128 stands for zero in the data rows.
A hidden rule labels the rows of this table. It goes by one to three of the table's principal directions, not those with the most spread.
[140,113,093,072,118,153,146,099,184,152,158,107,115,151,139,111,139,124,
 119,109,152,106,114,168,086,149,117,161,161,091,123,188,105,142,121,154,
 155,210,084,118,130,137,137,199,198,121,114,167,110,158,081,105] I
[111,085,097,143,107,107,128,127,130,167,129,130,138,125,128,147,121,122,
 098,145,143,132,110,129,151,108,150,144,128,096,149,143,110,129,174,092,
 149,166,146,139,086,130,108,121,137,148,145,134,153,135,137,138] R
[085,151,147,142,156,106,174,146,144,134,105,067,117,159,111,122,075,093,
 105,114,127,150,140,105,125,124,149,174,120,136,095,157,155,156,084,135,
 168,167,119,113,158,077,127,099,142,135,150,062,075,139,112,171] N
[139,132,146,132,137,132,098,090,127,134,092,114,095,122,095,121,175,100,
 111,118,134,142,156,103,183,141,137,088,128,141,136,153,120,113,112,113,
 109,111,157,155,171,121,143,153,107,093,161,144,145,110,178,154] C
[118,122,087,119,137,141,127,161,168,162,137,084,112,162,124,118,104,122,
 113,198,164,128,135,143,123,126,147,088,131,113,123,169,087,116,079,127,
 144,161,142,116,178,128,158,094,184,115,114,118,114,129,078,133] M
[136,120,104,120,095,106,146,118,143,136,155,125,112,146,165,109,126,139,
 117,163,151,060,091,116,125,142,172,145,151,125,132,137,107,096,156,127,
 137,123,111,073,127,143,091,102,125,129,131,124,125,135,094,156] I
[153,136,100,113,083,132,132,137,113,119,134,166,119,157,200,117,148,150,
 109,128,123,096,123,144,127,155,144,142,146,105,119,119,116,114,184,118,
 120,136,106,115,044,152,101,122,145,160,070,164,116,143,135,101] N
[106,227,123,173,175,170,133,123,058,064,064,156,146,127,187,136,126,114,
 117,094,093,192,201,100,169,137,107,168,160,133,129,137,180,175,075,152,
 099,153,124,147,084,079,137,195,094,129,133,151,114,097,187,105] K
[111,140,124,139,137,119,107,101,149,121,133,135,149,149,138,106,154,137,
 122,138,180,129,100,088,189,105,115,150,161,104,138,152,103,135,121,116,
 166,144,151,110,158,137,116,153,147,104,136,166,153,133,094,136] I
[158,049,118,060,101,108,097,121,209,157,116,168,127,130,129,144,229,156,
 121,110,192,135,129,156,133,148,091,139,145,042,136,163,125,178,168,087,
 152,148,109,175,088,180,129,232,220,120,103,182,176,173,131,130] A
[151,160,110,110,143,127,122,155,170,096,112,089,103,190,131,125,111,157,
 134,156,211,094,123,102,130,164,154,117,148,103,126,171,142,182,081,141,
 120,113,093,095,166,128,144,138,236,112,087,112,095,168,070,148] N
[147,138,109,130,115,135,131,115,130,095,120,166,149,143,191,131,111,191,
 143,124,146,099,134,151,095,142,143,146,164,071,129,124,138,146,140,118,
 109,154,124,109,071,149,146,135,183,154,095,146,099,133,134,109] N
[150,136,146,080,160,133,126,094,164,108,112,132,112,137,149,110,177,137,
 134,090,146,116,096,106,097,174,141,185,140,094,123,144,173,147,136,133,
 152,131,116,100,141,127,110,191,169,113,097,152,104,132,112,156] R
[084,202,132,219,182,138,163,161,085,085,063,097,104,154,126,110,059,099,
 110,115,099,164,166,055,178,120,170,118,111,198,107,131,141,127,094,126,
 102,123,140,134,138,082,128,067,070,152,166,072,138,077,167,163] A
[177,162,131,149,129,175,109,115,120,106,067,141,111,184,179,161,154,133,
 120,072,130,157,163,128,123,184,115,139,144,090,099,175,128,162,152,120,
 122,122,154,159,112,132,168,148,174,118,054,147,101,145,188,078] R
[148,107,128,070,130,133,072,073,178,108,122,169,105,131,127,115,252,107,
 120,089,177,115,098,129,146,166,102,149,148,097,142,160,137,163,157,134,
 134,091,111,157,137,169,097,238,155,074,103,193,169,158,142,120] I
[140,106,144,110,101,121,156,183,126,189,156,053,171,116,079,165,060,154,
 141,190,128,141,159,173,117,082,076,092,131,115,133,132,102,118,060,129,
 170,147,105,128,175,117,186,074,156,129,139,064,071,154,070,108] X
[135,095,142,124,114,129,136,152,143,130,105,121,149,094,076,155,146,116,
 138,112,120,143,180,145,120,128,076,102,119,131,131,131,121,165,112,117,
 106,111,106,172,122,131,168,167,131,119,158,109,141,141,153,129] K
[141,159,122,051,142,110,079,082,161,122,143,143,126,198,173,114,212,117,
 104,125,226,126,064,109,173,162,121,221,164,056,135,179,158,182,140,127,
 177,140,132,094,137,123,087,223,229,074,057,224,115,198,066,115] M
[108,118,127,166,143,132,086,110,112,105,117,153,120,101,080,123,151,128,
 140,115,134,150,113,103,183,103,125,073,110,165,165,109,111,116,154,121,
 097,082,135,177,143,172,124,142,073,113,162,135,216,092,172,117] N
[127,140,121,107,111,143,143,166,130,126,115,113,118,139,152,108,144,108,
 101,140,111,123,174,140,140,148,118,114,135,132,113,124,132,113,105,124,
 118,125,119,128,109,111,135,119,136,127,095,130,082,127,137,129] N
[104,166,113,208,144,140,117,124,104,120,089,128,084,182,163,131,124,091,
 105,112,115,172,138,078,160,152,175,129,113,140,099,166,118,124,142,128,
 137,147,184,126,152,111,120,098,102,122,120,113,144,103,167,137] I
[117,109,131,063,121,102,097,084,147,155,166,152,139,108,116,126,214,097,
 112,140,160,135,092,126,174,120,098,163,132,122,167,127,128,122,150,131,
 145,113,133,123,149,134,094,216,117,070,140,201,175,147,111,130] A
[067,121,106,162,127,110,156,144,130,137,147,115,165,102,136,105,068,146,
 121,190,144,103,142,116,140,084,156,129,164,125,139,105,105,121,089,121,
 117,142,160,087,132,112,135,082,118,135,182,112,107,107,103,156] X
[161,069,133,069,126,096,106,081,148,192,132,119,080,156,122,139,186,115,
 097,096,161,121,066,118,134,152,174,182,124,079,141,168,141,120,214,094,
 159,138,153,137,118,121,084,165,172,129,112,182,147,164,130,150] I
[114,161,110,136,115,131,124,137,066,146,118,135,106,151,184,142,139,084,
 079,134,090,164,154,125,170,143,152,156,118,127,127,128,155,108,142,129,
 130,151,152,127,084,080,094,127,097,132,096,147,101,122,169,118] R
[156,121,088,090,094,161,147,146,176,096,161,108,118,093,109,116,099,142,
 132,142,160,034,135,172,095,147,106,093,160,150,133,142,132,177,070,184,
 108,126,000,127,102,155,099,168,161,136,132,088,104,167,087,118] I
[158,171,158,138,128,158,092,092,119,121,113,131,134,132,096,173,171,057,
 105,086,103,175,132,128,176,117,058,095,102,198,135,137,113,115,157,154,
 135,057,166,173,182,117,144,119,063,066,103,144,163,143,198,077] I
[125,114,103,116,109,149,137,138,107,151,132,146,139,146,183,141,150,113,
 092,089,104,148,112,146,123,134,111,202,147,088,128,139,133,139,196,124,
 169,159,122,147,047,121,093,153,137,154,068,165,112,151,139,077] I
[146,062,109,138,090,124,102,159,152,163,133,153,133,154,128,132,173,169,
 152,151,155,144,126,137,128,136,109,089,115,066,122,144,055,113,167,075,
 145,151,153,150,123,196,167,136,181,135,097,154,176,128,099,106] M
[096,133,128,134,157,125,158,168,119,068,124,155,129,097,134,075,091,173,
 170,105,102,113,143,132,073,130,148,133,126,135,109,077,178,157,095,138,
 085,151,067,125,061,138,114,141,133,194,150,108,121,097,105,150] I
[121,113,101,079,146,125,192,151,157,111,139,096,094,090,125,083,050,150,
 135,117,119,061,122,174,027,156,187,162,140,125,105,129,209,173,079,155,
 111,207,000,110,048,116,081,148,169,206,166,069,072,134,083,173] I
[139,181,117,126,127,153,139,156,123,097,129,115,172,122,151,145,080,165,
 148,177,131,125,182,160,098,121,101,096,162,117,132,117,141,156,046,163,
 105,133,121,095,139,110,189,115,172,120,109,113,057,136,105,107] A
[164,093,148,097,094,128,100,095,164,183,146,110,131,146,080,165,189,080,
 115,130,135,141,116,157,140,119,068,100,109,128,129,171,052,102,149,125,
 175,105,154,160,205,149,160,128,125,070,115,139,149,167,130,098] I
[141,156,124,114,126,130,067,093,110,108,124,177,154,156,166,137,202,147,
 132,131,180,153,110,106,174,148,108,160,154,065,147,140,122,169,147,117,
 134,122,162,117,117,147,132,208,181,090,079,218,138,155,118,092] N
[090,124,108,148,158,140,159,139,175,099,122,118,153,102,092,110,074,140,
 141,130,134,119,151,138,096,091,121,102,139,142,132,128,111,156,076,144,
 111,162,106,138,133,128,160,126,146,150,178,098,137,110,115,147] R
[188,111,160,135,078,131,113,119,090,117,131,182,171,103,127,184,152,174,
 172,095,095,133,142,161,103,129,064,110,112,108,133,096,105,136,174,120,
 118,096,107,160,085,174,160,146,111,142,104,130,145,146,162,073] A
[147,154,134,114,129,146,104,096,132,117,152,110,121,129,104,149,144,100,
 123,137,152,093,087,102,136,143,125,125,128,165,150,133,108,136,129,181,
 131,046,120,100,198,125,108,135,113,070,105,128,117,156,113,115] N
[096,159,124,161,193,111,119,104,110,119,088,133,056,146,153,087,124,088,
 091,101,122,153,095,058,168,148,235,153,107,175,118,124,198,102,174,105,
 099,126,198,115,118,082,064,095,083,144,153,154,172,077,181,191] R
[133,099,139,107,109,094,144,121,160,135,169,110,152,102,084,117,110,149,
 156,165,159,067,089,124,104,115,133,118,133,143,143,108,104,117,129,127,
 121,094,114,081,168,150,135,107,131,112,170,112,133,141,072,158] K
[108,140,117,173,128,157,137,130,074,086,147,165,133,084,146,117,058,148,
 143,094,051,114,130,169,086,091,143,099,121,175,132,060,153,098,147,163,
 086,122,113,152,058,132,104,061,053,192,130,099,120,088,180,087] A
[112,144,115,147,133,133,094,081,115,188,135,081,129,179,124,153,151,096,
 097,179,179,163,111,086,208,114,133,145,153,091,156,203,053,107,105,127,
 186,146,199,107,238,111,151,146,141,051,133,159,126,137,100,114] A
[137,080,130,126,089,115,136,087,139,154,158,141,157,091,089,169,133,110,
 124,114,115,101,098,151,117,099,105,125,117,155,165,113,080,101,204,127,
 120,087,137,143,130,151,133,119,077,109,160,129,174,140,164,109] N
[098,114,133,155,147,121,172,135,137,152,109,114,161,125,138,141,098,114,
 110,119,092,154,132,116,103,097,134,171,131,121,125,127,117,107,155,106,
 159,153,187,118,127,093,148,080,108,147,147,111,114,106,143,152] C
[139,146,108,109,096,157,103,124,117,127,179,129,153,089,125,139,150,098,
 116,171,136,094,117,130,162,126,089,103,141,174,165,102,115,114,119,170,
 113,066,126,096,155,121,107,146,090,069,110,161,125,140,113,096] M
[140,101,128,103,104,103,087,067,132,150,171,151,100,140,122,124,184,108,
 123,133,145,097,054,128,140,133,156,126,118,141,153,126,098,076,205,130,
 130,077,161,114,165,164,093,121,094,088,123,169,175,139,132,119] I
[096,129,122,166,128,152,145,130,126,112,142,140,167,123,137,105,085,170,
 149,125,131,122,144,130,135,094,104,123,151,115,123,111,074,122,102,126,
 125,156,129,132,120,151,159,121,132,144,135,131,125,105,114,094] M
[099,066,114,090,142,126,131,187,182,129,164,119,140,061,054,091,121,167,
 171,166,144,117,152,153,098,092,101,051,122,141,153,085,130,138,063,140,
 090,126,088,143,144,152,154,162,161,141,172,124,159,106,070,154] M
[117,178,134,147,183,095,104,123,102,110,084,139,091,164,150,145,132,099,
 101,132,137,170,101,078,163,129,192,146,107,161,137,126,192,134,164,124,
 115,072,185,126,137,090,088,082,100,124,122,128,163,121,172,165] K
[135,199,137,133,169,147,155,139,130,091,119,081,129,127,103,126,076,107,
 135,137,123,120,134,102,117,129,125,118,126,193,125,135,154,145,065,176,
 119,108,096,094,181,087,138,109,115,114,145,090,102,125,100,149] M
[111,135,145,100,169,114,139,149,208,137,134,055,124,106,008,106,116,080,
 135,149,160,158,136,117,163,091,075,065,091,198,127,161,133,144,026,145,
 160,164,076,145,234,112,150,154,136,093,205,085,177,128,065,184] N
[084,126,107,094,140,096,126,133,168,140,139,121,137,138,147,100,157,120,
 099,159,193,133,115,103,180,118,132,181,165,093,140,150,158,163,101,120,
 163,164,126,099,129,108,090,185,173,106,142,163,133,148,078,166] I
[123,164,154,105,171,118,157,129,141,122,112,093,093,150,115,123,089,111,
 120,102,112,144,121,122,090,142,167,142,104,168,105,123,175,134,121,155,
 123,117,122,115,153,094,129,093,135,137,121,096,097,131,137,152] C
Here are more rows. What is the label of each one?
[150,124,119,114,152,173,159,135,172,106,088,109,134,095,103,129,104,143,
 137,080,126,130,162,151,077,155,101,130,138,108,112,162,155,194,084,133,
 130,200,050,161,088,132,156,201,184,160,141,105,110,127,132,132] R
[180,036,135,081,074,096,088,118,163,188,182,115,125,111,047,170,167,152,
 152,166,171,090,061,156,123,112,107,062,099,126,176,125,067,090,195,114,
 142,052,116,145,188,203,137,113,137,093,126,121,190,165,097,112] C
[061,149,126,132,185,151,142,155,167,084,134,067,093,056,052,044,072,112,
 137,145,142,097,178,106,145,111,145,065,145,197,116,115,185,168,000,190,
 093,149,054,123,185,089,102,158,116,128,222,066,094,089,090,200] M
[156,110,134,048,092,129,134,123,180,098,158,122,152,096,116,121,175,161,
 149,148,171,043,147,154,104,145,078,120,182,110,159,119,127,155,079,167,
 105,065,053,099,155,151,144,202,173,081,122,132,082,170,086,133] C
[124,194,107,140,145,125,159,162,124,045,088,121,080,187,198,088,074,176,
 133,114,154,083,155,122,106,171,189,150,171,110,095,149,202,181,072,156,
 099,150,038,105,076,125,102,119,183,177,104,070,066,140,115,150] K
[165,188,119,180,159,149,088,105,116,047,056,183,101,176,181,125,136,189,
 163,084,159,153,144,109,124,177,159,111,145,083,100,163,162,191,124,117,
 096,161,121,149,086,169,151,164,186,157,101,144,154,118,165,115] K
[087,202,117,202,191,163,177,163,076,060,075,122,126,113,171,109,021,133,
 121,101,072,141,165,099,109,123,179,150,133,174,109,096,204,145,089,146,
 087,146,120,121,068,071,112,071,082,191,143,071,087,069,175,146] A
[139,058,134,152,081,122,149,194,119,177,131,106,156,121,104,145,113,168,
 164,172,099,138,180,161,093,118,095,078,109,077,112,127,062,094,103,079,
 145,164,136,142,136,157,201,088,148,155,137,079,106,113,095,126] M
[106,084,124,111,153,124,122,150,214,094,108,131,173,059,045,103,145,194,
 185,148,199,134,181,136,125,103,065,073,159,079,143,146,125,226,006,120,
 121,185,045,166,144,182,183,253,210,129,216,111,172,124,071,171] C
[111,150,123,156,133,139,118,082,126,127,152,116,118,122,092,126,141,047,
 098,121,119,112,069,088,174,110,125,132,109,209,145,143,086,097,158,160,
 153,087,132,120,186,121,076,111,035,083,157,125,179,123,134,129] C
[132,098,090,070,100,114,086,130,183,121,135,166,126,136,165,088,216,148,
 116,155,197,105,131,147,151,157,123,132,171,047,131,151,144,169,117,102,
 134,175,114,119,080,159,108,216,222,119,101,203,129,160,090,144] C
[126,153,120,117,117,134,131,116,121,123,114,132,153,142,162,144,149,125,
 107,126,146,139,151,124,152,139,106,175,163,085,133,154,131,169,113,133,
 147,156,118,118,105,110,132,186,161,113,112,153,094,154,128,116] N
[112,140,160,095,159,122,141,125,127,142,133,101,130,136,109,116,140,087,
 110,092,118,156,106,106,142,124,111,189,113,142,120,125,160,132,131,131,
 161,130,135,123,143,082,105,148,126,118,115,146,107,140,109,136] A
[154,085,100,116,061,185,140,135,144,150,148,110,123,101,142,146,137,140,
 124,145,113,071,177,186,088,158,095,088,169,107,130,149,069,112,102,162,
 123,107,077,142,140,169,157,145,124,101,105,090,073,136,145,078] K
[167,091,125,083,125,140,084,104,163,152,135,147,129,141,106,150,192,107,
 125,098,140,157,083,172,111,133,082,130,104,094,132,161,117,136,179,111,
 174,148,128,177,123,164,129,166,166,116,080,169,166,160,125,086] N
[109,065,121,095,123,118,099,135,185,116,174,171,174,051,059,111,150,174,
 174,133,166,125,115,163,120,083,067,080,122,118,157,084,124,173,106,131,
 115,143,081,162,107,188,132,205,162,136,166,157,198,133,088,120] N
[136,042,151,077,115,101,125,139,193,173,139,095,123,092,038,132,185,096,
 127,124,155,118,126,133,142,121,078,115,104,124,137,151,118,140,111,103,
 158,120,091,167,170,137,120,185,140,102,173,110,165,153,100,172] I
[119,150,159,108,151,102,132,139,161,106,098,095,099,157,089,127,142,100,
 126,124,156,133,152,108,134,148,131,120,112,148,110,148,148,168,077,144,
 119,086,107,132,188,110,142,137,154,095,138,086,110,155,125,169] A
[101,081,135,167,127,091,124,129,135,160,122,108,123,110,073,122,126,110,
 119,153,128,135,112,099,174,086,147,092,102,145,144,130,097,083,140,084,
 150,130,161,146,164,137,119,078,078,131,194,091,180,097,136,181] R
[127,101,130,101,124,109,105,114,153,115,148,131,103,120,132,104,156,168,
 145,142,172,077,104,118,128,136,156,123,161,104,147,120,154,130,113,145,
 123,085,110,105,160,153,097,149,147,111,131,122,119,134,103,155] K
[111,134,159,108,148,097,163,137,114,123,120,115,122,140,121,117,126,108,
 124,113,113,118,121,102,120,133,145,180,110,147,121,110,144,121,138,120,
 118,093,119,115,127,097,111,119,107,133,139,115,114,131,121,160] I
[106,130,142,157,119,087,094,133,074,166,126,147,163,125,125,152,145,098,
 107,160,118,199,117,109,201,092,122,132,097,129,141,100,135,103,174,073,
 146,130,221,131,113,105,124,089,086,118,139,164,165,120,152,127] M
[105,182,088,216,147,122,112,131,062,095,076,164,090,190,217,113,093,130,
 098,118,121,165,109,088,174,150,221,155,121,113,110,140,172,119,188,084,
 119,183,177,124,044,120,085,072,113,180,102,136,152,090,180,131] N
[106,122,122,147,117,117,130,145,075,122,118,176,127,123,212,102,154,148,
 124,125,091,137,137,109,132,152,168,177,138,089,120,086,170,099,170,092,
 117,145,172,099,051,118,093,128,102,160,105,161,108,089,151,143] M
